(in the rows, 128 means zero)
Each path below is one point turned by a fixed rotation once a step. After each direction that follows a path, write how fast that rotation turns it, in deg/step (0 if it stays still).
Each turn is a multiple of 5 degrees from 10 to 175, or 0.
Each row of a path follows its step; steps can be skipped.
Rotation 1:
step 0: [118 131 126 128 123 124 124 133 134 118 129 129 116 139 126 133 134 128
 131 134 124 116 132 131 125 113 131]
step 1: [118 132 120 121 126 128 126 132 125 128 129 120 121 137 117 128 133 147
 122 125 133 134 129 131 132 124 128]
step 2: [126 130 131 130 118 131 132 138 127 137 120 121 134 122 111 123 141 130
 124 125 127 125 124 130 131 125 131]
step 3: [126 132 126 140 129 126 128 126 136 134 121 126 127 131 123 125 142 122
 130 133 120 135 130 118 123 113 125]
step 4: [122 129 122 122 129 131 137 123 126 124 121 124 138 139 131 119 132 133
 126 135 130 138 128 129 116 118 121]
step 5: [123 137 122 127 117 129 136 136 134 122 131 136 137 122 127 116 130 131
 118 131 127 120 131 132 120 128 121]
step 6: [120 124 125 136 118 125 120 135 138 125 130 127 120 123 126 125 123 127
 121 130 133 126 134 127 128 112 117]
step 7: [121 128 128 122 120 125 126 134 122 119 130 114 129 132 129 134 133 134
 135 127 130 127 128 136 128 109 128]
step 8: [118 140 125 128 124 122 123 127 130 128 131 127 137 126 116 129 139 141
 125 126 126 127 130 133 130 125 140]
step 9: [122 121 126 132 129 131 128 124 139 138 119 122 130 132 110 123 133 129
 120 127 129 120 127 126 123 118 132]
step 10: [125 133 120 125 133 139 137 131 129 129 121 124 121 133 129 124 141 127
 130 132 118 125 122 127 123 114 123]
Directions:
[129 128 130 129 129 130 131 131 127 130 124 130 124 133 124 127 133 127
 127 129 127 132 124 126 128 132 128] | 45
[128 127 128 133 129 130 131 130 127 130 130 128 126 124 128 129 126 124
 130 129 127 129 122 128 132 122 126] | 100
[126 126 122 125 133 129 129 130 124 127 130 127 128 129 131 132 131 129
 130 126 130 131 128 129 125 127 126] | 115
Rotation 2:
step 0: [137 136 132 132 121 124 122 127 136 130 133 131 133 132 138 125 131 131
 124 124 114 127 134 123 137 131 126]
step 1: [129 127 131 126 116 129 128 130 123 127 133 123 131 133 135 134 131 121
 129 118 119 112 126 128 131 122 127]
step 2: [132 138 132 135 125 126 126 125 134 118 131 132 123 135 129 136 131 130
 122 123 118 129 130 132 130 114 127]
step 3: [139 128 135 136 120 130 128 132 123 131 129 130 136 140 129 131 134 134
 123 133 123 119 130 130 121 123 124]
step 4: [126 126 138 138 130 131 133 124 128 132 136 133 126 129 130 125 131 123
 123 117 114 125 132 134 124 123 124]
step 5: [135 132 132 135 124 126 135 119 118 125 131 131 136 135 134 131 118 129
 127 129 121 127 121 139 129 124 129]
step 6: [132 132 129 136 125 131 130 120 136 133 132 143 138 134 137 130 136 124
 129 128 122 130 124 125 126 128 125]
step 7: [123 122 132 130 124 132 126 126 123 128 136 125 132 133 147 131 127 127
 125 126 122 128 121 127 120 120 129]
step 8: [124 139 127 138 122 124 120 124 133 125 141 130 132 132 136 125 123 133
 125 127 117 132 130 128 131 127 124]
step 9: [133 128 128 129 120 122 126 128 129 133 130 121 138 139 138 137 127 123
 130 124 120 119 129 126 127 132 120]
step 10: [123 128 134 132 120 123 123 129 137 125 136 131 124 136 132 135 131 119
 128 119 120 129 129 133 130 117 130]
Directions:
[131 129 128 130 126 122 126 130 127 125 128 128 126 127 129 126 128 133
 129 129 128 134 125 132 130 126 132] | 130
[126 130 128 131 130 128 127 131 125 128 130 128 129 121 128 127 125 129
 126 126 125 123 126 129 130 133 127] | 95
Rotation 3:
step 0: [123 118 121 125 140 132 113 134 125 138 125 129 129 129 128 129 126 119
 137 137 118 132 134 133 127 129 136]
step 1: [117 128 125 131 135 135 121 127 126 135 116 127 139 127 133 138 133 125
 142 129 116 133 131 122 132 129 120]
step 2: [122 127 124 138 131 133 124 129 125 129 124 126 128 143 130 127 125 123
 138 115 116 136 141 123 122 129 125]
step 3: [122 128 120 130 128 123 119 115 128 124 130 130 118 137 125 131 132 124
 127 127 112 138 135 117 131 122 118]
step 4: [138 141 134 128 136 133 121 116 130 127 127 136 126 141 132 125 131 120
 121 124 121 139 134 123 136 132 125]
step 5: [132 138 126 132 132 130 126 132 133 118 118 136 114 139 122 119 124 123
 129 135 125 134 125 126 140 133 117]
step 6: [134 130 134 131 128 129 124 131 121 137 118 133 114 138 139 121 122 123
 121 135 131 127 120 121 133 123 118]
step 7: [139 120 131 127 138 133 119 138 125 128 116 132 121 134 124 131 119 124
 123 136 131 125 128 123 136 116 135]
step 8: [123 133 135 127 131 133 126 134 129 140 116 138 127 124 126 131 125 127
 138 133 130 129 122 113 136 115 136]
step 9: [121 129 129 135 135 139 130 137 132 144 121 132 124 132 123 133 122 133
 130 123 136 127 143 124 127 118 129]
step 10: [115 136 121 120 133 119 128 123 129 137 119 122 122 134 122 136 121 137
 130 124 126 127 137 121 128 115 130]
Directions:
[129 127 127 129 130 128 131 128 130 125 124 125 131 131 127 126 122 124
 126 125 129 130 131 132 128 127 132] | 145
[133 128 128 131 124 125 131 125 130 126 126 127 127 131 128 126 132 126
 126 131 127 126 130 125 130 132 128] | 40
[128 125 126 129 126 132 129 124 127 132 125 126 126 130 124 133 131 128
 131 126 130 130 126 129 126 129 131] | 45
Rotation 4:
step 0: [124 118 121 125 134 128 130 122 134 134 126 126 128 127 123 125 124 136
 124 129 122 132 114 131 121 125 129]
step 1: [137 123 122 126 134 125 121 140 128 121 128 131 131 133 123 131 130 132
 126 132 132 132 132 126 122 137 124]
step 2: [122 123 129 125 131 129 127 133 127 136 130 111 131 130 125 127 123 124
 129 125 133 133 120 130 128 134 136]
step 3: [133 121 118 119 135 129 137 131 130 124 120 132 122 125 136 133 127 129
 126 124 129 128 123 127 122 134 126]
step 4: [124 122 130 126 130 124 122 129 126 126 132 125 129 137 130 118 128 127
 118 135 136 136 120 125 126 130 121]
step 5: [124 127 120 130 129 128 121 136 133 128 121 124 133 125 135 143 121 127
 129 126 129 134 124 123 132 135 131]
step 6: [118 123 128 117 132 132 129 134 118 133 128 130 119 128 134 123 135 134
 121 125 129 132 126 130 129 134 129]
step 7: [125 114 133 133 130 124 130 131 132 118 126 131 132 129 135 124 121 122
 129 126 129 131 125 120 131 136 123]
step 8: [121 133 131 122 132 134 128 128 128 128 127 131 125 135 131 138 126 129
 124 138 129 142 124 130 136 130 130]
step 9: [119 115 120 133 134 132 121 126 119 127 130 132 124 126 133 129 124 134
 128 127 123 122 128 122 131 131 129]
step 10: [126 122 139 124 129 127 127 137 134 127 129 135 130 134 129 125 122 130
 120 124 121 138 134 134 130 131 130]
Directions:
[128 122 128 126 132 131 126 129 128 127 123 127 127 132 129 127 126 132
 127 129 128 132 127 125 129 132 131] | 0
[126 133 129 129 132 126 127 130 130 124 125 129 131 129 122 126 128 126
 128 131 128 130 127 127 129 129 123] | 110
Rotation 5:
step 0: [129 126 125 131 127 115 122 130 130 121 131 129 130 132 133 127 122 125
 128 138 136 128 121 136 131 138 119]
step 1: [137 134 130 124 134 127 125 126 123 124 119 123 133 130 130 133 125 133
 125 138 129 117 126 131 126 142 128]
step 2: [143 121 127 128 126 129 129 127 133 125 120 130 138 134 136 127 123 122
 126 129 127 129 125 140 126 131 126]
step 3: [140 132 124 132 129 125 128 123 122 137 124 128 127 131 125 137 118 126
 137 134 131 123 133 139 129 129 125]
step 4: [140 137 127 135 129 127 136 130 129 118 124 132 129 132 124 123 123 133
 132 130 125 134 130 136 127 131 117]
step 5: [136 132 128 133 126 117 127 118 121 118 127 122 133 127 125 133 128 130
 127 135 124 126 134 138 121 122 130]
step 6: [133 132 121 130 120 127 132 129 141 126 120 129 133 122 121 134 131 131
 130 133 121 131 132 139 124 133 131]
step 7: [123 127 131 136 116 118 124 122 130 127 124 124 127 126 128 133 128 132
 134 127 130 129 124 143 127 131 121]
step 8: [123 136 128 126 123 134 130 130 128 118 125 124 127 127 123 137 126 127
 132 138 125 123 123 134 118 137 120]
step 9: [132 123 130 126 128 125 124 129 132 122 132 118 137 131 126 135 128 126
 122 133 130 135 118 141 125 133 121]
step 10: [138 123 126 122 121 126 123 126 125 129 126 125 126 127 119 137 121 127
 127 136 125 123 125 133 131 144 129]
Directions:
[126 124 129 131 129 125 124 125 123 130 132 126 131 128 130 126 129 130
 128 128 132 128 127 133 128 124 128] | 160
Rotation 6:
step 0: [124 127 128 129 129 138 120 113 124 126 127 122 130 130 135 137 120 132
 130 129 118 124 127 129 127 125 137]
step 1: [125 128 131 127 125 137 121 122 123 124 132 119 122 133 126 130 123 127
 134 140 121 132 132 118 123 130 119]
step 2: [124 138 128 125 125 127 129 121 132 133 133 130 126 130 129 125 130 132
 138 132 130 130 132 122 134 139 111]
step 3: [127 136 127 129 125 121 133 114 133 125 129 122 133 129 136 130 135 126
 133 123 137 115 124 126 135 129 124]
step 4: [131 129 129 128 125 126 126 123 119 116 125 119 125 122 129 132 126 118
 129 127 145 120 127 122 122 125 129]
step 5: [126 134 125 120 129 129 123 130 119 123 127 134 122 117 122 128 119 135
 134 127 140 128 130 130 118 132 127]
step 6: [123 133 118 121 131 132 124 121 130 126 131 128 129 127 123 129 124 145
 133 120 121 120 121 134 122 130 131]
step 7: [129 126 118 127 134 139 125 123 132 125 130 113 124 135 125 129 126 124
 131 123 118 123 122 123 121 129 127]
step 8: [127 135 127 133 131 137 127 133 128 132 130 119 121 131 128 134 124 117
 137 126 128 133 130 125 126 144 119]
step 9: [123 140 134 134 124 126 128 127 127 128 135 124 132 124 130 136 129 134
 133 122 130 129 127 128 140 146 126]
step 10: [127 128 131 127 125 123 122 119 123 123 135 119 129 120 131 132 131 130
 121 124 133 124 118 115 138 130 134]
Directions:
[125 128 131 129 125 126 130 128 128 125 129 125 127 131 129 133 130 132
 126 126 124 122 129 130 128 125 129] | 115
[129 126 127 130 128 127 127 123 128 126 127 124 136 129 127 126 129 128
 128 130 127 128 121 130 129 128 131] | 110
Rotation 7:
step 0: [129 131 134 130 135 132 126 119 126 119 131 129 125 116 126 125 131 113
 116 123 127 135 134 120 117 134 125]
step 1: [136 121 132 136 128 132 127 120 138 130 134 133 131 120 135 134 111 136
 134 123 126 135 135 134 130 132 128]
step 2: [132 124 128 126 129 131 131 122 132 135 132 114 124 114 139 126 140 127
 123 123 133 121 130 129 130 118 137]
step 3: [123 136 121 131 132 139 150 123 121 135 132 134 132 122 130 129 129 131
 130 127 127 136 125 130 127 132 122]
step 4: [133 128 127 133 137 126 125 122 127 140 124 131 117 127 120 133 134 134
 123 130 130 136 144 119 124 128 137]
step 5: [132 126 132 130 141 140 129 115 132 126 121 130 130 127 134 116 118 117
 118 129 129 128 132 129 133 128 122]
step 6: [133 127 134 129 122 146 122 126 124 134 139 133 123 125 132 140 128 128
 133 117 131 126 138 130 132 126 128]
step 7: [141 132 130 129 132 127 136 113 134 131 136 130 128 124 134 128 143 129
 126 138 131 122 125 138 125 129 128]
step 8: [116 127 139 134 139 137 134 128 125 128 133 129 131 120 128 135 136 131
 119 123 126 141 128 122 122 134 125]
step 9: [139 133 132 144 132 126 129 117 136 139 120 126 124 125 126 137 115 133
 127 126 128 131 128 124 128 125 131]
step 10: [124 131 131 124 144 138 125 125 125 135 131 117 127 127 138 122 127 121
 126 123 127 129 135 137 130 115 134]
Directions:
[129 129 126 122 130 130 129 129 126 134 125 130 129 131 123 125 126 128
 126 126 131 127 130 128 128 126 128] | 55
[128 126 130 124 126 128 126 127 135 129 133 131 131 128 126 131 128 125
 125 127 128 127 125 129 124 130 128] | 55
[127 131 125 128 129 126 131 131 126 130 129 130 127 129 130 129 133 131
 125 131 128 127 128 126 123 133 125] | 85
[126 129 129 127 122 127 130 131 129 126 126 123 132 130 126 131 127 126
 127 134 129 128 133 129 128 127 127] | 0
Rotation 8:
step 0: [124 116 127 126 121 132 124 132 121 131 138 117 140 124 137 113 131 130
 120 122 129 116 129 137 138 123 128]
step 1: [128 124 120 131 139 123 126 132 120 136 123 126 142 122 128 121 134 139
 127 109 125 121 123 133 132 122 120]
step 2: [131 122 109 136 126 121 126 117 124 136 121 131 141 127 133 130 125 138
 123 127 134 120 132 127 143 130 129]
step 3: [120 128 126 129 127 119 118 129 129 139 126 138 137 135 125 132 132 126
 117 128 133 119 115 127 146 131 122]
step 4: [121 131 118 124 132 126 127 123 131 129 117 125 133 144 129 129 126 127
 112 133 128 120 126 144 131 120 116]
step 5: [132 121 130 124 139 124 114 134 137 135 113 131 126 135 134 130 116 135
 124 134 132 125 131 130 135 118 118]
step 6: [123 129 138 127 119 111 121 125 126 124 117 135 128 134 146 131 118 135
 123 132 120 121 126 130 127 121 125]
step 7: [125 141 133 135 117 129 112 136 131 131 122 123 134 136 136 132 123 135
 118 124 121 139 124 126 127 120 124]
step 8: [142 123 127 136 117 127 125 133 139 117 126 125 130 136 129 127 126 134
 118 125 122 126 122 126 128 106 132]
step 9: [135 124 130 129 128 136 123 127 131 124 108 134 130 128 128 130 126 129
 121 118 114 125 115 114 124 122 134]
step 10: [131 128 126 139 114 139 137 121 131 132 115 141 132 121 132 133 125 128
 120 136 128 133 121 122 122 119 125]
Directions:
[129 131 128 129 130 128 131 134 127 128 124 130 130 130 132 125 131 127
 127 130 126 129 129 128 133 126 131] | 0
[129 127 127 128 128 124 132 127 128 134 127 129 129 128 132 129 124 128
 130 129 126 127 128 121 126 132 128] | 95
[132 127 134 128 128 129 126 128 129 126 129 127 128 132 132 132 133 130
 126 128 127 128 131 127 124 129 127] | 35
